In the rows, zero is written as 128.
Y: rows in a few groups, each row roughly a mix of its group's directions
Y (103 x 11)
[[161 128  85 180 109 112 125 148  78 115 100]
 [153 151  93 100  83 121 130 149 188 137 102]
 [165  98 118 128 138 175 178  98 138  87 144]
 [116  98 165  94  89 172 129 106 149  84 112]
 [ 88  93 179 121 130 144 113 103  84  98 154]
 [159 159  89 183 118 114 102 135  94 124  91]
 [119 111 164  90 103 154 130  71 171 104 121]
 [162 132 104 153 163  89 159 167 107 160 160]
 [164 154  69 112 124 123 150 154 176 153 111]
 [172  96 114 125 101 107 109 145 192 158 136]
 [128 129  80 115 174 153 134 182 147 122 167]
 [ 97  95 186 155 137 120 109 102  83 102 135]
 [119 126 114 106 168 160 100 183 139 102 174]
 [129 112 160  96 100 169 131  73 171 113 116]
 [156 118 129 126  83 113  81 145 177 170 111]
 [153 163  84 115 108 125 148 168 173 154  95]
 [ 85 100 176 160 120 129 124  93  82 115 154]
 [ 91 155 146 125 155 136 149 105  60  93 135]
 [154 155 105 139 173  96 136 151  77 167 144]
 [155 151  76 129 108 104 152 157 176 145  93]
 [102 106 165  67 134 146 125  98 174 130 151]
 [134 128 155 126  96  89  83 165 168 171 122]
 [ 89 106 163  91  99 158 135  79 152 102 118]
 [123 133 141 157  67  89 145 104 149 119  78]
 [107  92 175 145 143 129 104  84  84 115 160]
 [109 121 172  69 147 142 149  86 152 144 153]
 [158 137  80 189 111 105 120 138  91 125 101]
 [144 162  96 171 155  83 124 160  86 143 129]
 [101 156 128 118 139 138 158 122  49  94 129]
 [ 99 157 119 123 131  84  95 188 110 165 122]
 [170 149 102 176 106 139 119 144  83 113  87]
 [159 150  87 163 155  88 120 161  88 154 133]
 [147 143  97 145 165  94 135 168  75 161 145]
 [156 105 122 133  97 116  92 125 197 165 118]
 [101 156 128 121 114  87  71 170 120 167 119]
 [102 103 162  91  95 165 122  93 165  96 116]
 [136 105 164 126 101  88 111  72  92 146  98]
 [160 155  71 106 130 124 132 174 168 156 118]
 [163 101 104 128 139 170 182  95 126  90 140]
 [101  98 185 132 138 135  96  98  84 104 155]
 [162 147  79 120 114 124 141 159 187 152 101]
 [124 108 178 142  91 109 131  75 115 123  80]
 [116  97 158  88 108 169 145  81 172 131 134]
 [151 142  88 197 111 124 135 156  93 132 101]
 [173  97 133 126 130 170 179 100 134  87 144]
 [ 99 113 176 152 141 124 108  94  74 105 160]
 [ 89 165 148 123 126  85  81 164 100 154 122]
 [164 147  70 109 128 112 141 163 168 157 103]
 [142 145  88 165 155  87 122 174  90 151 138]
 [ 98  85 161 133 164 148 114 110  96  91 169]
 [164 162  75 101 126 131 139 160 182 132 117]
 [ 96 155 131 130 130  82  69 157 130 172 120]
 [ 76 163 167 136 153 121 148 121  70 116 117]
 [174 100 129 134 103 123 102 136 197 162 123]
 [158  96 127 132 132 165 184  84 139  89 138]
 [146 151 101 159 162  90 130 181  87 147 142]
 [ 92 156 158 134 130  79  80 156 127 168 119]
 [115 111 174  75 144 132 156 106 172 127 164]
 [104 151 179 141 155 130 163  98  73 108 121]
 [ 91 162 143 124 123  80  81 158 103 162 119]
 [157 173  92 184 136  98 113 140  96 137 107]
 [128 145 120 113 140 155 162 129  54  85 138]
 [130  94  88 112 184 160 136 145 133 135 179]
 [134 160 152 132  73  96 137  84 107 147  89]
 [155 170  77 116 111 116 151 160 174 137 101]
 [150 152  86 174 147  97 117 169  86 146 125]
 [167  96 116 126 129 168 181  96 135  87 144]
 [102 104 170 144 157 119 111 102  67 106 154]
 [161 147  89 110 112 129 137 165 185 147  89]
 [ 92 151 124 121 153 136 160 118  58  91 136]
 [ 96 116 157 102  98 147 115  76 171  95 112]
 [153 150 104 160 159  76 135 176  95 131 145]
 [107 147 118 121 150 125 171 116  52  98 135]
 [131 127  93 122 168 149 103 186 136 148 177]
 [104 121 173  90 115 154 148  72 169 120 132]
 [141 134  92 110 169 167 114 170 162 119 171]
 [ 98 149 113 131 172 146 170 128  68  99 130]
 [ 97  97 186 144 150 139 119 102  81  97 132]
 [133 145 108 168 158  83 161 172  97 146 153]
 [158 101 118 124 128 178 178  97 128  81 142]
 [171  93 114 126 124 177 171 103 151  92 139]
 [106  97 173 129 153 139 108  89  79 104 161]
 [153 102 123 135 117 135  85 130 206 152 132]
 [ 98  99 178 136 145 137 118  90  78 100 153]
 [ 96 140  99 117 140 152 168 108  70  84 132]
 [163  95 119 135 137 175 182  98 148  95 133]
 [127 118 155 151  73  96 139  80 129 138  82]
 [168 166  95 185 124  97 118 114 104 125  99]
 [169  95 114 136 149 170 179  98 146  97 142]
 [111 117 164 120  76  80 110  89  96 112 112]
 [106 117 179  72 133 167 138 113 167 129 147]
 [ 91  85 184 153 141 144 115 107  95 100 142]
 [101 144 135 121 144 168 164 118  74  75 133]
 [ 97  96 189 126 118 134 105  94  79 119 137]
 [ 95  92 181 154 146 141 126  98 100  84 137]
 [141 112 133 134 111 126  85 159 202 159 124]
 [137 155 105 152 169  95 136 174  85 162 146]
 [172 156  87  99 118 130 141 142 169 166  93]
 [109  93 153 102  85 165 126  94 165  93 112]
 [ 96  97 160  97  90 167 130  96 157  94 114]
 [160  95 135 129  97 114 110 141 203 153 130]
 [170 147  65 108 144  99 149 149 159 138 105]
 [122 102 160  95  91 164 122  85 163  92 111]]
one row of each group, then the others: which group is each in?
[118 105 156 134  86  89 142  73  98 137  93] | N
[166  95 133 131 137 174 180 105 144  88 143] | T
[152 138  84 152 154  97 120 165  74 159 132] | J

[ 90  96 164 117 147 144 131  97  73 103 159] | N
[103 105 147  89 104 160  98  87 178 114 117] | J
[157  98 101 130 132 169 182  86 136  94 134] | T
[156 109 121 137 114 132  81 136 199 164 120] | T
[157 157  73 114 112  98 144 164 164 147  97] | N
[142 158  88 177 119 116  86 148  93 122  91] | J
[ 97 100 172 146 159 137  96 127  93  90 163] | N
[152 171  77 112 102 117 157 152 159 161 103] | N
[131 123 148 155  88  88 147  61 124 119  98] | N
[170 134  81 178 110 108 107 137  92 116  97] | J
